Here are some rows, each followed by its group. Groups can overlap.
array([ -1.,  -3.,   8., -14.,  24.,   4., -39.,   2., -16., -21.,   1.,   8.,
         9.,  -3.,  16., -15.,   9.,  -3.,   9.,  23.,  10.,  18.,  -7.,   0.,
        13.,   0.,  16.,   5.,   9.,  40.,  28.,  30., -14., -20.,  19., -19.,
       -18., -16.,  13., -10., -17., -11.,  -4.,   0.,  -5.,   0.,  -7.,  13.]) V
array([ -2., -42., -25.,  26., -17.,   3.,  57.,  69.,  20.,   0.,  36.,  37.,
       -51.,  18.,   5., -42.,  48.,  12., -46., -38.,  26.,   1.,   2., -20.,
       -46., -60., -65.,  52., -59., -22., -17., -29.,  11.,  30.,   3.,   2.,
        62.,   4.,   3.,  25., -33.,  22.,  40., -68., -57.,  26.,  18., -19.]) G
array([ 20.,  18., -35.,  29., -44., -38.,  60.,  46.,   2.,  36., -12., -22.,
       -44.,  16.,  12.,  -2.,   0., -30., -11., -65., -38.,   8.,  28., -32.,
       -19.,  -2., -38.,  -9.,  -1.,   2., -13., -33.,  14.,  12.,   2.,   6.,
        35.,   8.,   4.,  49.,  26.,  29., -16., -27.,  -6.,  34.,  17., -18.]) O
array([-11.,  -5.,  17., -29.,  41.,  22., -11.,  -6.,  16.,   0.,   3.,  30.,
         1.,   3.,  25.,   4.,   6.,  17., -10.,  17.,  17., -28., -29.,  -2.,
       -11., -26.,  15.,  12.,   8.,  12., -14.,  -3.,   1.,  -6., -11., -23.,
         5., -13., -13., -17.,  -2.,   1.,  18.,  -9.,  10., -21.,  20.,   6.]) V
array([ 26.,  20., -53.,  74., -48., -48.,  39.,  12.,  18.,  40., -29., -24.,
       -32.,   2.,   7.,  -5., -23., -56.,   0., -36., -21.,   4.,  16.,  -4.,
         8.,  20., -32., -53.,  23.,  12.,  17.,  -8.,  10.,  19., -12.,  21.,
        20.,   9., -26.,  39.,  42.,  38., -32.,  -1.,  38.,  11.,   9., -28.]) O
array([ -2.,  28.,  -1.,  -4.,  19., -25., -15., -28.,  -3.,   0.,  -2., -28.,
        13.,   4.,   4.,  15., -11.,  -4.,  11.,  -5., -10.,  13.,  -2.,   9.,
        35.,  24.,   8., -21.,  30.,  14.,   1.,  39., -22.,   4.,  20., -19.,
       -16.,   9., -15.,  17.,  16.,  19.,   5.,  23.,  32.,  -3., -20.,   0.]) H
array([ 21., -52., -10.,  -8.,  -2.,  17.,   6.,   2.,   3.,   8.,  14.,  30.,
       -20.,  -7.,  -8., -15.,  27.,  18., -29., -37.,   3.,  -9.,   9.,   4.,
       -23., -33., -16.,  -2., -20., -14., -12., -38.,   7.,  14.,  -2., -11.,
        36.,   5.,  19.,   7., -32.,   4.,   2., -15.,  -2.,   2.,  15.,  -1.]) G
array([ 10., -13., -18.,  23.,   0.,   7.,  14.,  17.,  18.,  29.,   6.,  15.,
       -22., -32.,  15., -12.,  28.,  -5., -11., -18.,   6., -23.,  19., -12.,
       -37.,  -9., -39.,  -4., -11.,  -3.,   6., -20.,  13.,   5.,  -1.,  10.,
         9.,  19.,  12.,   1., -29., -12., -14., -30., -14.,  41.,  10.,  -7.]) G
array([ -6.,  60.,   6., -13.,   9., -21., -40., -35.,   0., -24., -33., -50.,
        60.,  11.,   5.,  14., -38., -11.,  34.,  23., -15., -21., -16.,  37.,
        54.,  51.,  54., -22.,  39.,  11.,  21.,  47., -21., -34.,   2.,  -3.,
       -54., -21.,  -3., -25.,  21., -13., -26.,  41.,  24., -37., -35., -16.]) X
array([  4.,  23., -15.,   4.,   1., -27.,  -6., -29., -18.,  -2., -32., -23.,
         8.,  -5., -12.,  18., -26., -12.,  32.,  -1., -17.,  -8.,  -5.,  -7.,
        22.,  49.,  -8., -11.,  47.,  12.,   9.,  31., -19., -18.,   9.,   7.,
       -31.,  28.,  -5.,  12.,  11.,   9., -10.,  12.,  52., -10., -34.,  -9.]) H
array([ -2.,  48.,  10., -26.,   7., -25., -40., -53., -22.,  -3., -26., -30.,
        67.,   7., -12.,  34., -41., -11.,  59.,  26.,  -5.,  20.,   9.,  63.,
        51.,  60.,  42., -36.,  57.,  22., -36.,  53., -30., -17.,  20.,   1.,
       -58.,  18., -27., -20.,  22.,  10., -30.,  72.,  36., -35., -32.,  -1.]) X
array([  0.,   5.,   9.,   1., -12.,  14., -23., -26.,  -8.,  -6.,   5.,  14.,
        30.,  22.,  -5.,  -2., -10.,  21.,  12., -13.,   7.,   9.,   9., -16.,
        11.,  14.,  -5.,   4.,  10.,   0., -10.,  17., -22., -24., -10., -32.,
       -15.,  -3.,   6.,  -5.,   9.,  -9.,   7.,  15.,   4., -24.,   5.,   8.]) H
array([-12.,  -4.,   8.,  -7.,  10.,   7., -14.,   5., -12., -19.,   6.,  -5.,
        16.,   5.,  12.,  15.,  -6.,  -1.,  15.,  -4.,  -1.,   8.,  -7.,   2.,
        18.,  -2.,   9., -11.,  -7., -29., -12., -13., -17.,  15.,  18.,  -5.,
        -4.,   6.,  22.,  -4.,  10.,  -4., -15.,   4., -24., -17.,  -4.,   8.]) V
array([-36., -25.,  31., -22.,  16.,  61., -43.,  15.,  -3., -37.,  32.,  25.,
        23.,   7.,  13.,  30.,   4.,  34.,  -7.,  31.,   5.,  25., -43.,   1.,
       -14.,  -4.,  13.,  22.,  -7.,  14., -25.,   3., -12.,  19.,   8., -29.,
         3., -27.,   6., -38., -24., -10.,  10., -20.,   5.,   5.,  -5.,  32.]) W
array([ -6.,  27.,  17., -17.,   2., -20., -19., -22., -32., -15., -35., -13.,
        20., -13., -28.,   4., -15.,  -2.,  31.,   8.,  26., -10.,  13.,  22.,
        29.,  42.,  27., -33.,  24.,   3.,  -7.,  30., -16., -21., -26.,   8.,
       -37., -19., -16., -22.,  23., -21., -19.,  22.,  40.,  -2., -17.,  21.]) X
array([  3., -29.,   7., -40.,   4.,  28.,  14.,  17.,   2., -31.,  31.,  14.,
         9.,   9.,  19., -10.,  19.,  28.,   5.,  22.,  24.,  13., -26., -19.,
       -24., -25.,  -3.,  40., -33., -28., -26., -23.,   1.,   8.,  19.,   3.,
        24., -13., -18., -15., -31.,  -9.,  10., -15., -28.,  10.,  20.,  30.]) Q
array([-11., -31.,  20., -21.,  20.,  19.,   2.,  -4.,   2., -19.,  42.,  23.,
         9.,   7.,   6., -13.,  22.,  31.,  -4.,  12.,   8., -20.,  -4., -12.,
       -24., -20.,  -1.,  20., -26., -15., -14.,  -9.,   2.,   6., -10., -29.,
        -2.,  -6.,  -2., -26., -24.,  -2.,   9., -19., -24., -11.,   7.,  17.]) W
array([ 26.,  -7.,   7.,  12.,   4.,  18.,  -2.,  17.,  -6., -20.,  28.,  22.,
       -20.,  -2.,  17., -36.,  18.,  31., -24.,  -9.,  16.,  -1.,   7., -23.,
       -35., -36., -13.,  36., -23.,   8., -17., -28.,   7.,   4.,  -6., -23.,
        19.,   1.,  13., -13., -31., -21.,  46., -40., -35., -14.,  -5.,   6.]) Q
array([-20., -26.,  41., -22.,  44.,  42., -31.,   8.,  -6., -35.,  22.,  36.,
         1., -11.,  19.,  21.,  39.,  33.,  -6.,  32.,  11., -26., -32., -27.,
        -3., -22.,   9.,  31., -40.,  -8., -34.,  -8., -32., -15.,   4., -16.,
        22., -21.,  -2., -31., -29.,  -2.,  27., -20., -28.,   5.,  10.,  20.]) W
array([  7., -12., -13.,  10.,  -9.,  12.,  30.,  19.,   6., -22.,  11.,  25.,
        -4.,   8.,   7., -17.,  26.,  -1., -23., -25.,  10.,  11.,  -2.,  -7.,
       -14.,   1., -31.,  -2., -13., -12., -21., -23., -12.,   0., -15.,  -7.,
        19.,  -9., -15.,   4., -16.,  -8.,  35.,  -3., -19.,  -6.,  28.,  -4.]) G
array([ -7.,  33.,  22., -23.,  11.,   6., -31.,  -3., -13.,  -7., -20., -22.,
        46.,  21., -23.,  41., -46.,   8.,  40.,  62.,  10.,   5.,   1.,  22.,
        23.,  21.,  30., -21.,  18.,   4.,  12.,  37., -15., -25.,  -2.,  -6.,
       -53., -26.,   6., -16.,   2., -17., -15.,  31.,  13.,   0., -26.,   3.]) X
array([-15.,  25.,  13., -38.,  10.,  13., -32., -17., -19., -12.,   2., -24.,
        25.,  24., -25.,  -3., -21.,   3.,  40.,  22.,  -9.,  12.,   3.,  10.,
        25.,  26.,  30.,   6.,  24.,  14.,   8.,  36., -20.,  -5.,   6.,  -9.,
       -26.,  -1.,   1., -28.,   1., -22.,  -4.,   4.,  34., -16., -29.,  24.]) X
array([-14.,  26.,  11., -22.,  25.,  -4., -35., -34., -31.,  -8., -16., -25.,
        48.,   4., -22.,  14., -25.,  -3.,  58.,  31., -21.,  23., -30.,  21.,
        43.,  31.,  41., -22.,  39.,  14.,  -3.,  53., -22.,  -5.,  17.,  -9.,
       -48., -23.,   3., -17.,   1.,  -8., -20.,  42.,   0., -42., -29.,  19.]) X
array([  9.,   2.,  40., -38.,  26.,  16., -20.,   7.,  -1., -27.,  14.,  10.,
        27.,  -7., -19.,  14.,   4.,  14.,  19.,  40.,  11.,  22., -22.,  16.,
        -5.,   9.,  26.,  10.,  -1.,  20.,  -2.,  22., -39.,  -4.,  14., -22.,
       -15., -21., -10., -38., -23., -12.,   1.,   8., -30., -22.,   3.,  44.]) V
array([  2.,  27., -50.,  37.,  -8., -35.,  35.,   0.,   1.,  36., -35., -34.,
       -21.,  24., -18.,  -1., -24., -25.,  14., -45., -37.,  -1.,   8.,   4.,
         6.,   5., -25., -33.,  27.,  13.,  17.,   7.,  24.,   0.,   9.,  38.,
        -7.,  31.,  -1.,  40.,  24.,  20., -19.,  -1.,  30.,  23.,  12., -47.]) O
array([ 24.,  -2.,  13., -28.,  32.,   6., -13.,   0.,   2., -46.,  19.,  14.,
        17.,   1., -10.,  42.,   5.,  28.,  14.,  16.,  11.,  11.,  -8.,   7.,
       -17.,  -6.,  25.,   1., -15.,  -7., -14.,   2.,  -4.,   2.,  12.,  10.,
        -3.,   3.,   6., -19.,  -6., -16., -19.,  -5., -25., -21.,   6.,  32.]) V
array([-12.,  30.,  -3.,   2.,  10.,  -4., -10., -40.,  10.,  11., -13., -11.,
         1.,  11.,  -9.,  -9.,  -8.,   5.,  16.,  -4.,   0.,  -4.,   2.,  22.,
        -5.,  20.,  12.,  16.,  30.,  24.,  31.,  14.,  -2., -23.,  -6.,  18.,
         0.,  -3., -10., -11.,  17.,   3., -10.,  32.,  22.,  -5.,  14.,   1.]) H
array([ 12.,   8., -56.,  20., -38., -49.,  62.,  -8.,  -5.,  52., -23., -40.,
       -42.,  20., -10., -27., -10., -54., -36., -36., -27.,   6.,  11.,  -1.,
        -6., -15., -53., -11.,  15.,  21.,  10.,  -4.,  22.,   1., -13.,  10.,
        14.,  46.,  -8.,  51.,  23., -10.,  -8.,  -4.,  18.,  22.,  29., -36.]) O
array([-10.,  31.,  -5.,  -3.,  13.,  -3., -13., -35.,  -7.,  12., -19., -17.,
        16.,  10., -15.,  13., -18.,  -2.,  27.,  21.,  31., -12.,  -9.,  23.,
        35.,  32.,  23., -19.,  27.,   2.,   1.,  23., -16., -10., -12.,   6.,
       -39., -10.,  -8.,  11.,  14.,   7., -11.,  23.,  31., -12., -29.,  -7.]) H
array([ -2.,  18.,  -2.,  32., -29.,  -1.,  11.,   4., -12.,   9., -29., -32.,
       -15.,  -1.,   3.,  -2.,  -1., -28.,  -5., -25.,   4.,  11.,  17.,   8.,
        -1.,   1., -28.,  -1.,  -3.,  11.,  23.,  15.,  39.,  21.,  14.,   0.,
         1.,  26.,  21.,  21.,   7.,   3.,  -1.,   2.,  13.,   8.,   5., -15.]) O
array([ -3.,  29.,  15., -22.,  12., -19., -21., -43., -27., -13., -13.,   0.,
        32.,  43., -25.,  10., -23.,  -8.,  29.,  37., -30.,   4.,  -2.,   6.,
        27.,  14.,  46., -32.,  23.,  23.,  17.,  31., -19., -23., -14., -14.,
       -44., -21.,  14.,  -9.,  32., -18.,  -8.,  36.,  28., -25., -13.,  18.]) X
array([-22.,  56.,   9., -13.,   9.,   2., -44., -32.,  -9., -13., -27., -12.,
        32.,  -8., -13.,  31., -31.,   3.,  17.,  24., -15.,  12.,   9.,  25.,
        43.,  16.,  32., -33.,  33.,   3.,   3.,  33., -16.,  10.,   2.,  10.,
       -34., -15.,  -8., -30.,  29.,  20.,   5.,  21.,  27., -17., -25.,   5.]) X
array([ 14., -21.,  -5.,   0.,  -3., -12.,  27.,  26.,  -5., -25.,  23.,  37.,
       -17.,   8.,   7.,  -7.,  19.,   2., -10.,  -1.,  16.,  23.,  13., -31.,
       -25., -12., -20.,  21., -24.,  -3., -12., -30., -11.,   3.,  18.,  -9.,
        28.,  -2.,  21.,   5., -15.,  -1.,  17., -12., -11.,   8.,  15., -12.]) G
array([-18., -40.,  24., -28.,   1.,  20.,  25.,  41.,  -6., -24.,  41.,  23.,
       -27., -14.,  14.,   1.,  31.,  25., -12.,   3.,  22., -23., -25., -37.,
       -25., -33.,  -1.,  27., -48., -18., -40., -11.,  -4.,  18.,   2.,  -4.,
        20.,   9.,  20.,   0., -40.,  -1.,  23., -53., -41.,  12.,  29.,  21.]) Q
array([ 15., -27.,  18.,  14.,   1.,  20.,   2.,  31.,  14., -23.,  24.,   3.,
       -16.,   3.,  34., -27.,  27.,  23., -11.,  -5.,  25.,  -1.,  -6.,  -4.,
       -30., -42., -11.,   0., -23.,  -6., -11., -32.,   0.,  31.,  -2.,  -7.,
        17.,  12.,  -8., -16., -24.,  -6.,  32., -24., -38.,  15.,   5.,  10.]) Q
array([-14., -36.,  21., -16.,  -9.,  49., -18.,  39.,  22., -15.,  43.,  58.,
       -27.,   7.,   5., -12.,  31.,   8., -35.,  -4.,  29.,  -4.,  -3., -49.,
       -33., -57., -32.,   9., -28.,  -9., -41., -31.,  31.,  15.,  -9., -23.,
        33., -11.,   3., -10., -43.,   2.,  43., -13., -49., -28.,   7.,   3.]) Q
array([  8., -62.,  -6.,   7., -15.,  16.,  17.,  24.,  22., -15.,  45.,  52.,
       -35.,   8.,  44., -20.,  54.,   8., -25., -14.,  30., -12., -19., -46.,
       -32., -42., -20.,  24., -41.,   2.,   0., -45.,  19.,  39., -12.,   2.,
        47.,  14.,   8.,  10., -42.,  13.,  43., -42., -25.,  10.,  40.,  -1.]) Q
array([-18.,  30.,   4.,  -2.,   7.,  -5., -40.,  -7., -16., -11., -24., -18.,
        39.,  -6., -11.,  15., -37.,  -7.,  31.,  18., -17.,   5., -10.,  12.,
        56.,  33.,  38., -24.,  29.,  20.,   8.,  40.,  -1., -10.,  -4.,   2.,
       -46., -23., -41., -18.,   7.,  -1.,  -6.,  32.,  28., -15., -34.,  -1.]) X
array([ 18.,   4.,  20.,  -2.,  36.,  -6.,   2., -17.,  10., -10., -25., -17.,
         8.,  -6.,   1.,  15., -35., -13.,  31.,  11., -34., -19.,   1.,  23.,
        30.,  33.,  35., -21.,  20.,  -3.,   4.,  23., -13.,  21., -12.,  16.,
       -23.,  -2.,  13.,  -5.,  17.,  -8., -15.,   6.,   0.,  -6., -15.,  -3.]) H
array([ 32.,   6.,   2.,  -9.,  -3., -20.,   5., -20.,  17., -13., -17.,  -1.,
       -12.,  10., -15.,   7.,   7., -18.,   3.,   2.,  -6.,   9.,  25.,   3.,
       -10.,   7.,   6.,  13.,   9.,  12.,  13.,  -1., -15.,   0.,   9., -24.,
         7.,  16.,   5.,  16.,   0.,  -3., -17.,   4., -14.,   1., -13.,   5.]) W
array([ 44.,   5., -48.,  39., -37., -51.,  20., -20.,  26.,  44., -32., -14.,
       -19., -18., -33.,  29., -25., -26.,   2., -52., -34., -18.,  -5.,   6.,
        -5.,  14., -44.,  -6.,  14.,   4.,  16.,   0.,  -4.,  15., -19.,   5.,
        -1.,  24.,   9.,  37.,  38.,  30.,   0.,   1.,  35.,  42., -12., -40.]) O
array([-31.,  46.,  14., -14.,  -6., -11., -15., -14.,  -8.,  10.,   1., -22.,
        41.,  -7., -10.,  20., -37.,   2.,  50.,  28.,  -6.,   7.,  -6.,  49.,
        47.,  39.,  35., -27.,  24.,  24.,  12.,  26., -43., -32., -11., -16.,
       -44., -39.,   3., -27.,  12.,  -4.,  -3.,  43.,  48., -27., -32.,  18.]) X
array([  4.,   0.,  19., -30.,  17.,  13., -14.,   6.,   2., -24.,  14.,   4.,
        36.,  -7., -24.,   7.,  -3.,  41.,  17.,  42.,  -4.,  13.,  -1.,   6.,
         1.,   4.,  40.,  31.,  19., -18.,  13.,  12., -24., -13.,   3.,   9.,
       -17., -24.,   0., -19.,  -7.,   1.,  10.,  12., -11., -25.,  13.,  10.]) V
array([ 20., -43.,   4., -10.,  -3.,  12.,  26.,  13.,  -2.,  -5.,  48.,  31.,
       -21., -12.,  15.,  -9.,  51.,  24., -25.,  -3.,  18., -10.,   3., -21.,
       -25., -40., -11.,  17., -38., -11., -25., -29., -11.,  18.,  11., -10.,
        25.,   1.,  19.,  -7., -28.,  16.,  21., -42., -29.,  10.,  37.,  22.]) Q
array([ -1., -41., -10.,  37., -37.,   0.,  41.,  22.,  32.,   0.,  43.,  31.,
       -51.,   7.,  51., -31.,  57.,   3., -59., -13.,  43.,   2.,  13., -34.,
       -66., -49., -27.,  38., -48., -33., -19., -48.,  30.,  17.,   6., -20.,
        56.,  16.,  33.,   5., -42.,   2.,  41., -62., -59.,   1.,  36.,   8.]) Q
array([ -1.,  19.,   3.,  -4.,  19., -13., -32., -40., -26., -15., -16., -28.,
        36., -23., -20.,  33., -37., -18.,  41.,  15., -20.,  -4.,   4.,  29.,
        13.,  30.,  25., -18.,  40.,   4.,  15.,  34.,   6., -24.,   1.,   0.,
       -32., -14., -15., -13.,  14., -18., -16.,  37.,  23.,   1., -27.,   7.]) X
array([ -3., -16.,  19., -16.,  12.,  48.,  17.,   9.,  -2., -30.,  31.,  38.,
        -4.,   9.,  17.,  13.,  25.,  29., -12.,  13.,  23.,  19., -31.,   4.,
       -14., -24.,   5.,  18., -15.,   0.,   1., -13., -25.,  11.,   0.,   3.,
        21., -30.,   6., -17.,   2.,   3.,  22., -22.,  -1.,  -4.,  10.,  31.]) W
Which 4 groups are nearest to each row below, nearest first, going by the distance to the group's nearest row?
array([-15.,  18.,   8., -14.,  17.,  -6., -36.,   4.,  -9.,  12.,   5., -12.,
        20.,   9., -13.,  -6., -27.,  -1.,  41.,  13., -22.,  -5., -18.,  21.,
        29.,  42.,  16., -15.,  15.,  -4.,  16.,  35.,   4.,  -8., -12.,   9.,
       -27.,  14.,   6.,  -7.,  11.,  -6., -24.,  28.,  32., -14., -42.,  -4.]) -> X H V W
array([  2.,  13.,  -5.,  -1.,   5.,  16.,   6., -28.,   8.,  -3.,  -3.,   1.,
        -5., -12.,  12.,  -5., -12., -29.,  14.,  -9.,  25., -16., -12., -18.,
        13.,  19.,  -9.,   4.,  10., -30.,  -6., -16.,  -4.,  20.,   9., -18.,
        -1.,   6., -20.,  14.,  16., -32., -26.,  15., -13.,  -7., -13., -41.]) -> V W H O
array([  9.,  17., -31.,  44., -40., -30.,  27., -20.,  22.,  30., -28., -23.,
       -14.,  13.,   7.,  10., -19., -32.,  -1., -33., -37.,  11.,  34.,   3.,
        12.,   9., -46., -26.,  23.,   6.,  21.,   7.,  26.,   8.,  -2.,  23.,
         4.,  47.,   0.,  38.,  41.,  -7.,  -1.,  30.,  31.,  28.,   5., -54.]) -> O H W G
array([  4., -10.,  13., -10.,  14.,  16., -18.,   5.,  -3.,  16.,  16.,  -1.,
        12.,  12.,  -3.,   6.,  -1.,  19.,   8.,  17.,   0.,   5.,  -2.,   9.,
       -13.,  -3.,  27.,  12.,  12., -16., -27., -11., -26.,   2.,  19., -19.,
       -17.,  -8.,   0., -15., -24.,  13.,  20., -11., -10., -18.,  -2.,  13.]) -> V W H Q
array([ 16.,  22., -54.,  24., -33., -57.,  30.,  -3.,   7.,  41., -42.,  -6.,
       -28.,   7., -15.,  -9., -22., -43.,  -4., -41., -53.,   3.,  33.,  10.,
        12.,  30.,  -5., -26.,  19.,   6.,  36.,  12.,  15.,  29.,   4.,   6.,
         1.,  37.,  -4.,  57.,  30.,   5., -32.,  -4.,  23.,  38.,  -1., -42.]) -> O W H G
Which 5 groups are nearest to each row below, nearest first, going by the average distance to the group's rows?
array([  9.,  15., -43.,  58., -56., -34.,   6.,  -2.,  -5.,  57., -29., -22.,
       -20.,  -2.,  -7.,  -5., -34., -33.,  21., -41.,  -9.,   9.,  30.,   0.,
        -5.,  -4., -23.,  -8.,  20.,  -2.,  25.,   6.,  10.,  18., -13.,  24.,
         2.,  20., -16.,  33.,  42.,  14., -20.,  19.,  37.,   4.,  -6., -54.]) -> O H G X V
Which 5 groups are nearest to each row below, nearest first, going by the distance to the group's nearest row?
array([ 21.,  19., -39.,  33., -31., -11.,  48.,  -3.,  -1.,  35., -22., -33.,
       -34.,   4.,   2.,  -2., -10., -51., -28., -40.,   1.,   5.,  -3.,   2.,
         0.,  -3., -44., -29.,   4.,   5.,  28.,   5.,   6.,  13., -48.,  31.,
        14.,  36., -26.,  58.,  32.,   0., -27.,  -5.,  -3.,  32.,   4., -11.]) -> O G W H V
array([ 11.,  22.,  -5.,  25., -11., -32.,  26.,  10., -29.,  43., -19., -31.,
       -18.,  23., -20., -10., -29., -43., -11., -16., -33., -12.,  28.,  14.,
         6.,   1., -47., -28.,  12., -19.,  17.,  14.,   5.,   3., -28.,  12.,
         0.,  37., -13.,  17.,  39.,  -9.,  12.,  -6., -37.,  33.,  -2., -28.]) -> O W G H V
array([-21.,  23.,  10., -15.,  15.,  -7., -27., -26., -10.,  15., -25., -12.,
        28.,  -7., -14.,  28., -33.,  14.,  27.,  19.,   0.,  -8., -27.,  19.,
        13.,  23.,  21., -35.,  35.,  17.,  11.,  33., -22.,  -5.,  -6.,  -6.,
       -20.,   6., -32., -10.,  15.,  15.,   9.,  43.,  10., -34.,  -4.,   4.]) -> H X V W O
Which 4 groups are nearest to each row below, nearest first, going by the distance to the centre of the group?
array([ -1.,  22.,  24., -13.,  32.,  22., -22., -14.,  -8., -17.,  -2.,  -8.,
        29.,  17.,  -8.,  31.,  -3.,   3.,  18.,  22.,  22.,  26.,   2.,  -4.,
        14.,   0.,  28., -16.,  18.,  22.,  -1.,  11.,   6., -24.,   0., -29.,
       -13., -18., -22., -24.,   7.,  11.,   1.,  21.,  26., -31., -30.,   8.]) -> V H X W
array([ -1.,   9., -13.,   2.,  -4., -10.,  -1., -10.,   5.,   5., -22., -15.,
        11.,  -4., -13.,  -4., -28.,  11., -14., -16.,  16.,  -2.,  -4.,  28.,
        -3.,  -1., -12.,  -3.,   2.,  13.,  29.,  15., -12.,   2.,   7.,   5.,
        13.,   1.,   0.,  24.,  11., -12.,  -3.,  14.,   5.,  -6., -25., -13.]) -> H V O W
array([  6.,  22., -15.,  13., -20., -17., -20.,  -6.,  -3.,  -4., -16.,  -8.,
         6.,  -4.,  -4.,  29., -27., -23.,  24.,   1.,   8.,   1.,  14.,  -7.,
        12.,  23.,  12.,  -6.,  -1.,   2.,  14.,  22.,   5.,  -3.,   4., -20.,
       -30.,  21., -20.,  12.,  15.,  38.,  -9.,  14.,  24.,  -2.,   8.,   5.]) -> H X V O
array([ 17.,  22.,   0.,   6.,   9.,  -7., -21.,  36.,  -4.,   0., -14.,   7.,
       -10., -17., -14., -27.,  -9., -17.,  11.,   3.,  -1.,   1.,   3.,   6.,
        23.,  12.,  10.,  -6.,  10.,  16., -16.,  14., -13.,  26., -11.,  -1.,
       -24.,  -6., -25.,  12.,  16., -17.,  16.,  12.,   5., -10., -20.,  -2.]) -> H V X W
array([ -3.,   7., -23.,  27., -17., -30.,  17., -30., -22.,  24., -36., -24.,
         3.,   9.,  -2.,  -1., -37., -23.,  -7., -17., -29.,  -4.,  28., -15.,
        25.,  22., -14., -48.,  22.,   9.,  11.,   8.,  11.,  -3.,  -4.,   8.,
       -11.,  -6., -10.,  19.,  38.,  -1., -22.,  21.,  35.,   5., -13., -19.]) -> O H X V
array([  6.,   9., -34.,  48., -32., -45.,  22., -16.,  14.,  71., -16., -38.,
       -20.,  -1.,   7., -14., -12., -29., -20., -46., -11., -20.,  19.,  14.,
         6.,  15., -35.,   0.,  27.,  20.,   7., -22.,  21.,  12., -29.,   7.,
         7.,  45.,  11.,  35.,  38.,  21.,   1.,  -1.,  13.,  41., -29., -52.]) -> O H G V
array([-24., -25.,  17., -25.,  22.,  30.,  -4.,  12.,  -5., -32.,  22.,  17.,
        24., -11.,  19.,  -6.,   7.,  16.,  -3.,  25.,   4., -14.,  -4., -11.,
         7.,  -9.,  19.,  22., -24.,  -3.,   2.,   3.,  16.,  -3.,  -1.,   2.,
        -3., -10.,   1., -28., -22.,  -6.,  23.,  -2.,  -6., -24.,  22.,  46.]) -> W V Q G
array([-28., -12.,  40., -27.,  51.,   4., -21.,  24., -12., -14.,  39.,   7.,
        13.,  -9.,   7.,   8.,  26.,  41.,   1.,  34.,   5.,  -9., -22.,   1.,
       -18., -15.,  25.,  13., -39.,   3., -15.,   1., -20.,  -5.,   2., -38.,
        12., -12.,  18., -32., -18.,  13.,  15., -14.,  -9., -16., -11.,  40.]) -> W V Q G
array([ -4.,  32., -42.,  32., -36., -29.,  12., -19.,   0.,  40., -27., -31.,
        17.,   7., -34.,   4., -25., -47.,   1., -17., -29.,  -8.,   3.,  23.,
        26.,  34.,  -3., -29.,  22.,   2.,  32.,  13.,  -5.,   6., -21.,  33.,
        -9.,  25.,  -8.,  24.,  24.,  -9., -41.,  72.,  43.,  -7., -11., -40.]) -> O H X V
Which 5 groups are nearest to each row below, nearest first, going by the distance to the centre of the group?
array([  6.,   3., -21.,  22.,   4., -32.,  16., -21.,  -4.,  20., -25., -23.,
       -14.,   1., -15., -13., -12., -13., -16., -15.,   2.,  13.,  20.,  18.,
       -18.,  14., -33., -17.,   3.,  25.,  10., -14.,  17., -15., -20.,  18.,
        -9.,  17.,  11.,  28.,  23.,  17.,  -7.,   5.,   3.,   9.,   9., -20.]) -> O H G V W
